Each row of this table is followed by its label. One hidden rule gives the labels. It looks at one to three of the table's principal directions, none of them among the few with the most spread.
c(12, -52, 29, -11, -7, -46, 26, -12, -27, 37, -18, -6, 22, 20, 33, -22, 2, -13, 16, -33, 36, 15, -22, -5, -10, 1, -25, -35, 26, -90, 14, 32) QG
c(-2, -24, 2, -24, -25, -22, -27, 13, 39, -4, -8, -4, 2, 17, -34, 21, -25, 15, 45, -3, 8, -38, -27, -1, -2, -4, 13, -21, -13, 6, 44, -1) So
c(-3, 12, -1, 15, 4, -19, -2, 16, -14, 15, 3, 13, -8, -12, 0, -20, 8, 13, -5, -3, 2, 0, -2, 1, 11, -1, -14, 13, 30, -1, 2, -2) So
c(-3, -20, 20, -31, -20, -11, -10, -10, 43, -9, -21, -15, 15, 10, 3, 14, -21, 31, 28, -5, 17, -6, -31, 2, 7, 6, 18, -37, 1, -9, 10, 8) So
c(9, 22, 20, 24, 10, 10, 8, -13, -9, -2, 2, 36, -11, -1, -1, -28, 5, 3, -35, 20, -4, -2, 12, -11, 26, -14, -10, -17, 5, 40, -22, 12) QG
c(15, -27, 22, 1, -10, -12, 1, -12, 5, -1, -7, 18, 3, 26, -15, -2, -8, -9, 8, -1, 10, -20, -10, -10, 3, -12, -8, -40, -22, 6, 15, 19) QG
c(-10, 29, -12, 13, 16, 24, 5, 3, -3, -9, 17, -2, -12, -22, 8, 2, 6, 13, -13, 9, -16, 13, 5, 14, 4, 7, 0, 27, 6, 21, -21, -25) QG
c(-1, 16, -7, 1, 18, 7, 9, 0, -11, 11, 0, -2, 2, -14, 22, -9, 13, -10, -22, 3, -11, 17, 21, -7, 9, 3, -1, 16, 17, 7, -15, 1) QG
c(-20, 60, -58, 34, 39, 30, 7, 29, -52, 13, 33, -14, -21, -53, 26, -6, 44, -21, -41, 4, -40, 42, 47, 8, -13, 16, -6, 103, 27, 17, -28, -34) QG
c(6, -13, 12, -26, -17, 2, -4, -22, 54, -14, -4, 3, 4, 15, -31, 22, -38, 14, 34, 19, 2, -34, -22, 7, 2, -16, 26, -43, -16, 25, 19, 3) QG
c(-19, 26, -52, -18, 11, 11, -3, 23, 2, 1, 10, -42, 0, -32, 9, 25, 4, -3, 15, -9, -21, 19, 16, 20, -14, 19, 22, 69, 19, -12, -8, -35) So
c(-13, 1, -32, -20, -4, 13, 15, 4, -23, -2, -5, -48, 7, -7, 26, 9, 10, -22, 5, -24, 1, 43, 14, 8, -19, 22, 15, 50, 1, -49, -30, -8) So
c(21, 22, 0, 56, 29, 42, 20, -18, -36, -26, 40, 50, -25, 8, -36, -6, 7, -33, -40, 28, -26, -20, 32, 13, -4, -24, -28, 0, -48, 52, -29, -21) Nd
c(-9, 20, -22, -5, 41, 10, 38, 5, -14, 8, 12, -31, 4, -38, 56, 3, 15, 13, 0, -28, -19, 47, 2, 31, 23, 31, -13, 44, 38, -15, -49, -40) QG
c(2, 32, 12, 47, 20, 15, 8, -4, -27, -2, 18, 36, -19, -16, 5, -27, 22, 9, -44, 19, -11, 10, 12, -4, 13, -8, -22, 5, 8, 43, -22, 0) So
c(-25, 65, -48, -13, 65, 25, 16, 39, 3, 14, 29, -30, -9, -68, 46, 4, 4, 34, -6, -9, -42, 22, 23, 46, 45, 39, -13, 84, 67, 5, -47, -91) Nd
c(2, -27, -22, -2, -11, -35, 11, 3, -34, 33, -3, -20, 11, 0, 6, 1, 16, -38, 18, -20, 11, 17, 4, -7, -46, -5, 4, 25, 18, -59, 29, 30) QG
c(-10, 11, -38, -34, 23, 36, 8, 6, 11, -14, 3, -51, 13, -17, 28, 37, 2, -15, 6, -14, -25, 24, 23, 17, -2, 29, 17, 44, -14, -9, -29, -40) So
c(-12, -1, -18, 7, -21, -3, -2, 2, -6, 5, 16, -6, -16, -1, -25, 5, -7, -8, 24, 8, 3, -5, -12, 7, -35, -11, 13, 23, -3, -13, 25, 1) QG
c(-6, -11, 2, -9, -4, -8, 6, -2, -5, 7, -4, -18, 8, -3, 17, 1, 1, 5, 10, -13, 11, 16, -12, 7, -12, 9, -1, 3, 12, -40, 1, 1) QG
c(-35, 67, -10, 8, 9, 0, -4, 35, -19, 25, -6, -6, -23, -49, 48, -54, 23, 47, -38, 0, -1, 47, 9, -8, 50, 25, -3, 64, 83, 8, -42, -15) QG
c(28, -56, 10, -24, -15, -39, 39, -44, -1, 17, -22, -11, 32, 27, 3, 9, -12, -36, 33, -19, 22, 9, -13, -1, -29, -22, 16, -44, 3, -52, 11, 55) Nd
c(-18, 7, -24, -37, -39, 34, -48, 11, 64, -53, -6, -31, -5, 13, -54, 53, -34, 17, 37, 16, -7, -32, -8, 7, -15, 7, 53, 10, -58, 39, 16, -25) Nd
c(17, 54, 6, 63, 46, 64, 19, -16, -23, -32, 40, 63, -36, -6, -20, -16, 15, -16, -66, 42, -45, -13, 42, 2, 35, -19, -28, 2, -43, 115, -53, -29) QG
c(12, -24, 8, -10, -2, -18, 22, -14, -11, 11, -8, -1, 11, 15, 5, -7, -8, -16, 11, -14, 15, 2, -4, 5, -2, -6, -6, -17, 7, -39, -5, 13) QG
c(18, -36, -2, -18, 5, -8, 44, -28, -13, 4, 1, -16, 16, 19, 5, 10, -16, -32, 28, -22, 10, 6, -5, 24, -16, -5, -3, -14, -7, -57, -16, 2) QG
c(-10, -12, 20, 3, -42, -12, -40, 11, 18, -8, -15, 11, -10, 20, -24, -4, -1, 18, 7, 8, 18, -17, -22, -30, -6, -6, 11, -24, -23, 23, 38, 29) So
c(-18, 19, -41, -12, -2, 20, -16, 14, 19, -14, 14, -33, -4, -22, -12, 37, -3, 3, 20, 7, -20, 4, 5, 15, -27, 10, 30, 47, -8, 11, 10, -28) Nd
c(17, -22, 27, 19, -12, -5, -24, -2, 15, -9, 15, 48, -12, 34, -61, 3, -23, -6, 10, 26, 5, -70, -11, -6, -8, -29, -18, -53, -43, 28, 49, 1) QG
c(9, -16, 30, -40, 13, -23, 31, -15, 32, 12, -26, -9, 21, 2, 40, -13, -24, 33, 21, -24, 16, 8, -26, 14, 57, 12, -7, -43, 43, -23, -31, -3) QG
c(16, -20, 34, 13, -32, -3, -22, -21, 16, -9, -12, 41, -4, 38, -43, -8, -9, -15, -10, 30, 13, -37, -3, -36, -10, -33, 8, -60, -43, 42, 36, 49) QG
c(-4, 17, -12, 18, 2, 18, 6, -5, -17, -5, 16, 3, -11, -8, -6, -2, 6, -10, -13, 13, -6, 9, 11, 6, -18, -5, 2, 22, -4, 1, -9, -6) QG
c(25, -11, 63, 72, 0, -8, 7, -27, -44, 7, 2, 78, -14, 24, 0, -52, 34, -11, -62, 22, 12, -1, 0, -43, 7, -31, -45, -66, -22, 48, 6, 62) So
c(-12, -10, 1, -7, -24, 7, -41, 16, 48, -24, 10, -1, -11, 10, -42, 35, -21, 28, 37, 13, -4, -42, -31, 4, -12, 1, 13, -16, -40, 37, 48, -21) So
c(6, -10, 17, 12, 11, -12, 15, 6, -37, 15, -8, 9, 3, 6, 29, -30, 18, -7, -22, -22, 13, 17, 5, -7, 18, 9, -34, -5, 13, -33, -21, 5) So
c(-16, 33, -56, -27, 18, 33, 20, 1, 3, -23, 3, -62, 9, -35, 28, 36, 7, -2, 8, -18, -25, 52, 20, 32, -7, 29, 36, 74, 10, -7, -56, -36) Nd
c(0, -5, -6, -31, 24, -2, 42, 5, -25, 6, -14, -37, 17, -4, 55, -14, -2, 0, 4, -50, 11, 40, 5, 28, 38, 34, -20, 24, 32, -74, -68, -33) QG
c(-16, 6, -7, -3, -10, -9, -18, 21, 6, 7, 10, -6, -8, -9, -13, 0, -12, 21, 19, 2, 8, -15, -14, 13, -10, 5, -1, 17, 19, -27, 23, -22) Nd
c(-8, 45, -61, 3, 26, 43, 53, -33, -26, -14, 24, -45, 1, -45, 25, 24, 14, -29, -11, 6, -31, 68, 33, 38, -39, 3, 40, 81, 20, -10, -65, -15) So
c(-12, 56, -16, 38, -4, 37, -26, 1, 5, -16, 27, 33, -34, -20, -42, -4, 4, 4, -33, 57, -25, -18, 22, -11, -14, -24, 21, 26, -12, 82, 11, -2) QG
c(17, -25, 15, -8, -5, -18, 11, -12, -5, 11, -10, 12, 9, 24, -10, -10, -12, -21, 6, -4, 14, -17, 1, -5, 1, -14, -7, -30, -2, -25, 8, 19) QG
c(25, -17, 25, 64, -7, -18, -20, -10, -33, 10, 13, 66, -9, 20, -43, -15, 27, -34, -36, 31, 0, -33, 12, -37, -39, -42, -25, -40, -33, 41, 56, 54) So
c(-2, -68, -18, -42, -42, -42, -9, 4, 15, 14, -6, -45, 21, 28, -29, 41, -28, -22, 82, -28, 28, -23, -36, 15, -67, -2, 20, -6, -15, -96, 69, 9) QG
c(5, -12, 59, 66, -60, -3, -69, -16, 10, -13, 6, 80, -26, 36, -77, -18, 7, 9, -33, 71, 22, -57, -21, -59, -54, -54, 3, -79, -59, 71, 96, 77) QG
c(-15, -8, -34, -11, -16, 3, -5, 11, -10, -7, 3, -42, 2, -5, 0, 26, 7, -13, 23, -18, 1, 22, -3, 10, -41, 14, 19, 45, -13, -36, 7, -7) QG
c(18, -35, 21, -12, -1, -33, 25, -22, -10, 29, -17, 3, 22, 14, 19, -14, -3, -18, 7, -12, 20, 6, -7, -7, -6, -11, -8, -37, 22, -49, 10, 36) QG
c(-21, 12, -18, -57, 14, 5, 14, 20, 36, -6, -3, -52, 8, -21, 28, 15, -36, 46, 45, -30, 3, 7, -21, 50, 42, 39, 7, 28, 41, -50, -40, -72) Nd
c(-2, -12, -23, -8, 1, -4, 5, 1, -27, 10, -9, -35, 20, -7, 27, 12, 24, -29, -6, -20, 1, 36, 17, -5, -36, 13, 8, 31, 3, -48, -2, 15) Nd
c(-12, -8, -1, -62, 21, -32, 27, 22, 9, 26, -35, -55, 31, -20, 78, -13, -8, 37, 26, -62, 19, 42, -17, 24, 60, 48, -10, 16, 77, -84, -50, -31) So
c(15, -32, 20, -10, 6, -29, 25, -12, -28, 21, -29, -10, 28, 10, 47, -20, 18, -14, -11, -35, 22, 34, 1, -13, 10, 10, -17, -21, 22, -55, -20, 34) Nd
c(-6, 18, -28, 22, 26, 15, 6, 17, -33, 8, 22, -5, -11, -21, 16, 2, 27, -20, -18, -5, -24, 18, 23, 2, -8, 11, -16, 47, -1, 11, -8, -22) So
c(-33, 13, -52, -54, 6, 20, 3, 27, 7, 0, -7, -85, 13, -29, 48, 31, 2, 3, 27, -36, -9, 49, 7, 23, -6, 49, 26, 78, 20, -59, -29, -46) So
c(-4, -4, -26, 19, -10, 9, -27, 16, -4, -13, 24, 2, -14, 4, -45, 29, 4, -19, 14, 12, -15, -27, 5, 1, -45, -9, 5, 22, -42, 19, 42, -13) Nd
c(-46, 31, -57, -51, -7, 18, 9, 17, 26, -7, -4, -91, 2, -48, 49, 33, -1, 33, 40, -27, -11, 67, -16, 30, -5, 46, 51, 87, 40, -28, -34, -36) QG
c(-6, 11, -13, 2, 20, 6, 18, 6, -16, -1, 2, -20, 2, -21, 36, 2, 19, 7, -6, -23, -10, 37, 3, 12, 12, 22, -8, 29, 14, -3, -34, -17) Nd
c(-21, 12, -2, -21, 19, 1, -16, 46, 10, 8, -8, -22, -3, -17, 43, -7, 8, 37, 3, -31, -6, 11, -7, 1, 54, 43, -23, 25, 21, 0, -16, -47) So
c(17, -29, 59, 26, -36, -22, -45, 1, 19, -12, -16, 64, -10, 48, -52, -19, -8, 15, -9, 22, 24, -60, -23, -42, 13, -28, -18, -85, -46, 52, 51, 43) Nd
c(18, 15, 17, 12, 28, -1, 26, -12, -21, 9, -12, 25, 5, -4, 28, -32, 15, -8, -42, -2, -5, 17, 25, -11, 43, -4, -18, -14, 22, 21, -44, 14) So
c(13, -14, 23, -1, -6, -16, 18, -26, -2, 7, -11, 12, 10, 10, 4, -16, -8, 0, -2, 2, 18, 3, -9, -1, 1, -14, 0, -35, 15, -21, -6, 29) So
c(8, -9, 13, -28, 1, 12, 4, -12, 19, -17, -27, -14, 18, 15, 20, 6, -6, -1, -7, -12, 3, 10, 7, -9, 28, 12, 10, -24, -17, 6, -32, 7) So
c(-26, 34, -38, -35, -2, 27, -12, 23, 32, -21, 6, -39, -9, -20, -9, 23, -26, 24, 26, -1, -13, -2, 2, 30, 13, 22, 28, 52, 9, -1, -22, -57) QG
c(1, 22, 2, 18, -15, 21, -3, -15, -3, -21, 8, 22, -16, 6, -36, -8, -10, -3, -16, 30, 1, -12, 9, 1, -10, -21, 14, 0, -15, 23, -12, 7) So
c(20, -28, 23, 27, 9, -4, 18, -8, -47, 0, -1, 21, 4, 26, 12, -19, 21, -30, -25, -19, 11, 7, 9, -9, -1, -2, -40, -23, -28, -23, -16, 15) QG
c(15, -52, -5, -8, -9, -21, 7, 4, -27, 8, -5, -12, 12, 34, -8, 12, 4, -48, 24, -33, 12, -8, 2, -5, -27, 1, -16, -7, -36, -49, 21, 11) So
c(3, 13, 12, 36, -16, 1, -19, -5, -22, 9, 5, 40, -15, 7, -28, -27, 13, -17, -36, 36, 4, -14, 17, -31, -22, -29, -1, -8, -6, 23, 26, 38) QG
c(-29, 3, -48, -37, -12, -9, -13, 40, 5, 7, 0, -57, -1, -17, 3, 22, -9, 7, 46, -30, 1, 11, -7, 22, -13, 29, 19, 68, 21, -52, 8, -40) QG
c(18, -57, 45, 0, -45, -16, -25, -24, 36, -19, -14, 27, 5, 54, -47, 17, -21, -2, 29, 12, 23, -46, -38, -26, -23, -26, 7, -87, -65, 25, 58, 47) So
c(11, 2, 33, 39, -31, 11, -37, -18, 19, -21, 4, 60, -20, 27, -60, -6, -3, -2, -23, 53, 0, -45, -3, -38, -15, -41, 10, -54, -52, 87, 44, 46) QG
c(-29, 41, -23, -6, 43, -5, 7, 47, -30, 39, 4, -31, -1, -55, 76, -29, 29, 30, -22, -29, -11, 48, 14, 12, 40, 46, -29, 72, 83, -44, -34, -48) QG
c(-5, 10, 2, 13, 13, -13, 14, 5, -34, 23, -2, -3, 4, -20, 37, -26, 23, 4, -24, -11, 7, 34, 7, -2, 1, 9, -16, 20, 43, -36, -16, 8) So
c(-30, 42, -60, -5, 1, 18, -18, 25, 6, -2, 30, -35, -14, -42, -20, 28, -6, 8, 20, 16, -21, 2, 10, 30, -40, 8, 31, 82, 24, -13, 14, -44) So
c(-2, -1, 18, 10, -9, -18, -3, 0, -15, 14, -14, 7, 4, -3, 19, -24, 15, 10, -18, -3, 17, 18, -5, -17, 1, 0, -6, -9, 24, -17, 2, 29) So
c(-2, -3, -14, 9, -20, -3, -17, -3, -2, -6, 3, -4, 1, 0, -25, 16, 5, -13, 4, 12, 0, -4, 3, -7, -43, -12, 21, 11, -14, 0, 28, 21) So
Which label does each new row get?
c(3, -14, -6, -28, 13, 10, 6, 6, 19, -21, -5, -26, 12, 6, 10, 28, -12, 7, 23, -27, -6, -2, -6, 23, 19, 23, -3, -2, -21, -9, -24, -36) -> Nd
c(-1, 0, 2, 12, -13, -14, -24, 9, -3, 8, -7, 11, 0, 0, -10, -5, 15, -2, -11, 9, 3, -5, 3, -25, -13, -8, 6, -2, 1, 17, 29, 28) -> Nd
c(-1, 42, -22, 13, 48, 47, 44, -9, -30, -6, 20, -7, -10, -28, 42, -9, 19, -17, -37, -1, -32, 43, 35, 18, 29, 16, -13, 45, 7, 25, -74, -36) -> QG
c(16, -5, 16, 27, 17, -8, 8, -1, -44, 11, -9, 21, 9, 4, 25, -25, 34, -21, -45, -11, 3, 19, 23, -20, 6, 0, -29, -8, 3, -8, -16, 24) -> Nd
c(0, -12, 8, 15, 5, -10, -11, 17, -15, 6, 8, 9, -2, 4, -1, -4, 9, 3, -2, -9, 4, -12, -5, 0, -5, 5, -27, -3, -5, -17, 18, -11) -> Nd
c(11, -19, 18, 5, -10, -16, 0, -11, -9, 7, -5, 15, 7, 16, -12, -10, -5, -8, -2, 4, 18, -13, -4, -4, -15, -14, -7, -28, 1, -30, 15, 20) -> So
c(8, -9, 0, -9, 14, 0, 3, 5, -4, 8, -8, -2, 10, 7, 14, -1, 7, -19, -9, -9, -7, -1, 17, -11, 14, 6, -9, -4, -7, 2, -4, 1) -> So
c(27, -28, 38, 19, -32, -17, -6, -42, 12, -6, -11, 47, 5, 37, -48, -7, -13, -17, -5, 35, 19, -35, -9, -27, -26, -48, 14, -74, -29, 27, 38, 67) -> So
c(-2, 40, -8, 23, 21, 1, 23, -7, -26, 22, 5, 12, -8, -33, 28, -31, 23, 0, -39, 13, -12, 36, 22, -7, 14, -6, 0, 29, 50, 20, -29, 15) -> QG
c(-8, -16, -36, -60, -4, -11, 8, 4, 32, -2, -11, -63, 26, -9, 8, 43, -26, 3, 57, -28, 2, 8, -11, 34, -16, 20, 34, 27, 18, -60, -2, -26) -> So
c(-7, -25, -24, -57, 8, -15, 20, 10, 14, 2, -19, -65, 29, -7, 41, 29, -11, 7, 46, -53, 7, 29, -14, 30, 8, 37, 10, 23, 21, -72, -25, -29) -> Nd
c(30, 48, 28, 50, 38, 48, 48, -63, -19, -16, 13, 65, -12, -6, 3, -37, 10, -21, -81, 55, -24, 14, 43, -9, 31, -40, -4, -35, -4, 90, -68, 29) -> QG
c(16, -2, 36, -4, 24, 3, 32, -17, 18, -5, 8, 31, -4, 11, -1, -18, -33, 26, 7, 2, 5, -28, -18, 29, 54, -6, -30, -49, 11, 5, -33, -32) -> QG
c(11, -36, 5, 15, 10, -20, 5, 16, -37, 19, 1, 5, 4, 16, 17, -5, 27, -30, -2, -31, 0, 3, 3, -16, -4, 8, -38, -4, -20, -17, 17, 8) -> So
c(21, -17, 31, 17, 13, -23, 14, -11, -31, 13, -27, 18, 20, 8, 42, -27, 36, -10, -41, -21, 10, 31, 10, -31, 22, 3, -25, -32, 10, 2, -21, 47) -> Nd
c(4, 63, -4, 72, 30, 58, -25, -4, 1, -34, 44, 62, -36, -24, -41, 6, 24, 3, -64, 67, -52, -26, 35, -10, -1, -25, -6, 8, -42, 127, 1, -15) -> So
c(12, 3, -1, 34, 13, 16, 3, -9, -24, -13, 10, 17, -2, 2, -2, 5, 26, -23, -31, 6, -15, 8, 20, -10, -15, -6, -11, 1, -32, 33, -7, 11) -> Nd
c(-5, -15, -32, -41, 0, 40, 6, -12, 36, -34, 3, -55, 13, 6, 2, 62, -16, -17, 37, -11, -20, 10, 0, 21, -21, 19, 34, 15, -54, 5, -12, -29) -> So
c(9, 36, -33, 11, 49, 49, 29, -5, -23, -18, 13, -8, -2, -20, 28, 11, 27, -35, -41, -3, -46, 33, 52, 5, 24, 13, -3, 45, -21, 55, -66, -28) -> So
c(35, -35, 75, 40, -35, -26, -18, -33, -2, -3, -18, 84, -4, 57, -52, -40, -7, -8, -29, 34, 34, -53, -12, -46, 2, -52, -19, -108, -37, 36, 39, 77) -> So
c(10, -26, 36, 2, -26, -19, -27, -4, 43, -10, 0, 38, -8, 31, -53, 5, -33, 24, 30, 20, 14, -63, -36, -5, 5, -24, -3, -67, -27, 33, 51, 9) -> Nd
c(-11, -2, -21, 2, -3, 5, -11, 23, -11, -12, 6, -22, -5, -3, 0, 17, 12, -1, 12, -21, -6, 10, -3, 7, -11, 19, -3, 34, -20, -6, 0, -21) -> Nd
c(-11, 26, -12, 1, 0, 30, -39, 24, 37, -27, 11, 8, -19, -3, -32, 22, -7, 16, 0, 21, -27, -33, 7, -7, 19, 4, 11, 10, -38, 83, 13, -31) -> So
c(2, 10, 19, -1, 9, -2, 6, 1, 10, -3, -2, 16, -4, -1, 3, -17, -14, 28, -3, 0, 6, -10, -10, 12, 37, 3, -14, -18, 19, 4, -21, -17) -> So
c(12, -27, 4, 37, -42, 6, -22, -21, 2, -28, 20, 32, -19, 37, -78, 25, -6, -31, 16, 31, 1, -40, -13, -14, -64, -40, 16, -29, -80, 46, 56, 35) -> QG
c(13, -7, 6, 3, 21, 4, 17, -7, -7, -7, -2, 1, 10, 1, 18, 4, 8, -5, -9, -15, -7, 9, 6, 7, 16, 7, -16, -10, -8, 5, -25, -7) -> Nd
c(26, -11, 18, 17, 13, 26, 7, -34, 5, -18, -1, 26, 9, 19, -6, 14, 11, -33, -30, 21, -18, -6, 21, -22, -5, -19, 1, -43, -54, 61, -3, 29) -> So
c(5, -45, 8, 1, -29, -19, 4, -13, -30, 12, -17, -16, 14, 26, 13, -1, 20, -36, 4, -20, 24, 26, -6, -26, -43, -2, 2, -12, -23, -49, 21, 51) -> So
c(6, -1, -34, -41, 12, 20, 24, -17, 23, -17, -5, -40, 18, -2, 3, 38, -18, -24, 23, -10, -18, 10, 17, 22, -2, 7, 33, 19, -13, -3, -31, -18) -> QG
c(-10, -2, -5, -28, 2, -35, -24, 32, 34, 17, -13, -14, 10, -16, 6, 9, -10, 38, 31, -16, 2, -17, -19, 5, 23, 15, 1, 2, 40, -6, 28, -17) -> So
c(-6, -60, 3, -56, -68, -28, -27, -19, 38, 6, -39, -47, 32, 36, -17, 32, -24, -20, 52, -4, 39, -4, -27, -26, -66, -9, 57, -34, -22, -70, 66, 62) -> QG
c(-2, -12, 37, -12, -23, -29, -12, -2, 16, 7, -25, 9, 9, 9, 7, -23, -13, 39, 4, -3, 33, -5, -29, -8, 18, -1, -2, -41, 31, -30, 8, 22) -> So
c(-8, -2, 12, 8, -16, 2, -2, -8, -8, 0, -2, -2, -3, 1, 7, -9, 4, 8, -6, 5, 14, 15, -12, -5, -17, 0, 3, -5, 2, -19, 4, 16) -> QG
c(0, -29, -19, 6, -26, -23, 6, -4, -42, 22, 4, -16, 4, 11, -14, -1, 8, -44, 16, -8, 21, 10, 2, -3, -69, -14, 6, 23, 0, -79, 34, 30) -> QG
